(in the rows, 128 means zero)
One turn sends every row of this set to another row. A few are shown first. Where does it send the rows asked after them?
V: [133 114 137 116  77 176 159 150 119  72 153 108 152 114  86  99 115 157
 122 175 139 120 129 145  94 118 175 121 142 129 102 151 128 112 162 140
 110 117 117 148 122 166 114 128 129 111 177 143 103 118 135 140 138 153
 118 108 156 136 141 103 142 141 151 147 130 134 125]
J: [125  98 106 126 144 116 123 125 112 126 135 102 146 114 148 144 126  70
 131  83 154 145 136 154 151 119 162 138 144 144 100 133  83 109 136 139
 107 169 149  96 134 133  93 137 159 128 152 171 137 118 119 117 144 131
  91 150 103 111  96 134 117 154  99 146 167  98 126]
S: [111 129 130 126 122 159 130 177 128 186 100 147  87 119 117 101 129 145
 124  77 131 142 130 119 107 131 155 125 145 121 136 124 151 121 156 146
 107  84  93 138 141 155 135 147  94  98 148 110 163 138 121 133 123 151
 150 118 106  91 141 149 131 111 152  96 114 112 135]
W: [126  98 175 125 118 142  93  90 119 130 102 100 146 133 150 127 106 129
  85 149  58 112 142 112 102 110  96  82 104 130 122 121 121 122  83 120
 118 119 106 139  96 130  92 157 150 132 125 105 104 140 115 123  68 120
 130 135 123 151 141 119 138 138 125  82 110 108 153]
H: [149 148 107 172 166 114 120 189 160 175 112 147  87 120 144 123 140 135
 131  76 149 137 124 128 114 153 145 153 141 106 110 131 153 126 150 123
 135 128 130 140 136 141 133 137 106 124 137 139 156 137  96 129 115 124
 132 116 126 101 177 142 125 104 146 118 102 140 148]
R: [178 108 126 117 131 114  68 132 122 117 126 107 120 140 123 135 101 165
 128 156 129 131  91 135  97 123  78 101 126  93 148 130 125 129  87 131
 104 119 114 135 132  99 142 140  93 119  98  78 124 135 134 146 119 119
 116 138 138 129 115 151 173 152 158 122 142 119  66]
E: [128 108 181 115  88 154 137 116 128  87 136  83 161 137 126 123  95 156
 101 171  98 114 133 128  85 118 117 104 107 124  93 143 115 117 115 137
 115 114  99 161 108 147  98 147 142 108 169 136  82 144  96 105 116 150
 111 130 125 132 155 104 133 161 122 138 124 118 150]
G: [152  86 158 119 144 125  65 133 102 138  95 128 128 124 122 114 136 135
 142 164  71 131  93 130 124 123 110 103 121 129 131 123 124 120 103 118
  92 150 131 162 143  94 113 147 117 121  93  94  96 170 127 150  88 104
 118 150 124 132 113 136 126 139 138 100  93 122  93]
F: [100 132 115 127 154 131 152 147 142 168 107 150  99 136 139 130 125 128
 109  76 131 131 138 109 110 127 155 128 138 121 120 119 126 130 158 142
 109 104 119 143 107 171 122 148 118 127 187 107 160 105 100  84 108 116
 132  93 122 108 177 157 142 115 121 118 127 133 159]
A: [137 148  79 171 101 112 142 139 133 106 134  98 137  95 111 117 136 108
 118 130 151 173 152 159 117 137 144 120 148 136 127 167 145 136 119 114
 146 121 144  90 114 134 133 102 140 122  88 159 164  83 169 149 104 171
 129 109 151 159 114 100 137  97 115  88 127 123 139]
P: [170 137  78 156 116 114  98 138 141 120 141 100 121 125 117 144 104 148
 122 117 163 136 108 163  92 152  90 118 141 114 149 145 123 131  92 128
 133 115 129  99 110 106 148 115 121 109  99 114 178  81 145 150 124 142
 133 111 142 138 116 126 179 123 135 112 173 133  80]
Q: [159 128 113 157 133  95  99 102 119 114 119 121 147 123 141 145 155  97
 128 155  79 108 110 139 135 116  99 129 107 127 106 133 131 135 102 110
 143 148 114 153 118 110  95 167 135 156 128 106  70 140 131 118  94  73
 133 112 127 139 133 101 108 109 133 106  84 130 144]
M: [124 101  74  98  95 139 169 144 106 101 135 129 124  86  83 110 142 109
 137 154 126 164 140 148 138 125 191 118 149 146 134 156 127 127 169 130
  99 123 148 125 145 158 135 108 121 127 118 121 133  95 183 141 118 150
 113 113 165 147 102 124 147 117 122 114 119 136 104]
B: [117  93 106 125 130 114 152 134 133 109 123 104 119  91 118 118 119  94
 100 125 132 177 151 151 143 124 165 115 147 144 119 158  96 126 146 121
 100 153 180  99 107 165 119  90 153 137 112 159 176 103 141 126  76 165
  86 135 134 157 134 145 151 139  84 116 151 119 126]
D: [161 132 110 141 151  89  99 104 113 129 125  88 161 134 164 159 138  86
 137 110 122 114 123 122 147 124 119 151 120 130 112 134 104 130  97 116
 131 167 109 122 154 100  99 168 131 142 141 153  84 124 123 123 150  91
 105 139  98 106  98 112  94 129 103 139 134 109 128]

P moves to V
E moves to D
F moves to H
And these:
Q moves to G
A moves to M

One turn sends every row of this set to another row. A few are shown first. Where does it send the rows asked after them?
lavu: [113 157 131 108 126 111 100  93 136 113 145 142 169]
Sidor: [164 142 138 106 122 124  95 181 102 129 110  90 118]
relev: [142 144 144 146 160  84  94 117 123 145 156 120 103]
koz: [142 107 142 139 149  60 123 131 114 122 117  94 137]
letu: [149 115 164 125 135 173  99 141 177 109 129 127 143]
dodi: [120 133 139 122 134 156  96 161 121  88 161 141 122]
Neta: [165 122 179 155 154 106  88 134 122 145  78 118 146]
sudin: [148 146 142 135 133  62 116 130 100 126 105 164 128]
gitor: [143 149 115 122 123 159 138 147 145 106  99 113 176]
lon: [142 160 140 127 185 146  92 113 126 118 132 101 108]
nud: [143 168 153 141 135 133 114 136 191 129 107 153 129]
tavu: [137  81 147  99 132  98 109 130  95 128 127 156 127]
Gez: [125  92 157 125 127 139  89 126 131 135 157 107 107]
liman: [145 142  99 145 101  98 117 154 128 108 118 150 162]
lupig: [146 164 144 136 140 117 121 129 109 125  53 128 148]
tolak: [138  87 146 169 133 125 149 136 138 118 103 155 117]
vufu: [116 126 136 117 100 148 146 134 119 109 137  86 126]
kofe: [150 140 129 118  91 139 130 115 137 151  83 151 148]

lon moves to Neta
Gez moves to sudin
And these:
koz moves to kofe
liman moves to vufu
letu moves to relev
lavu moves to Sidor

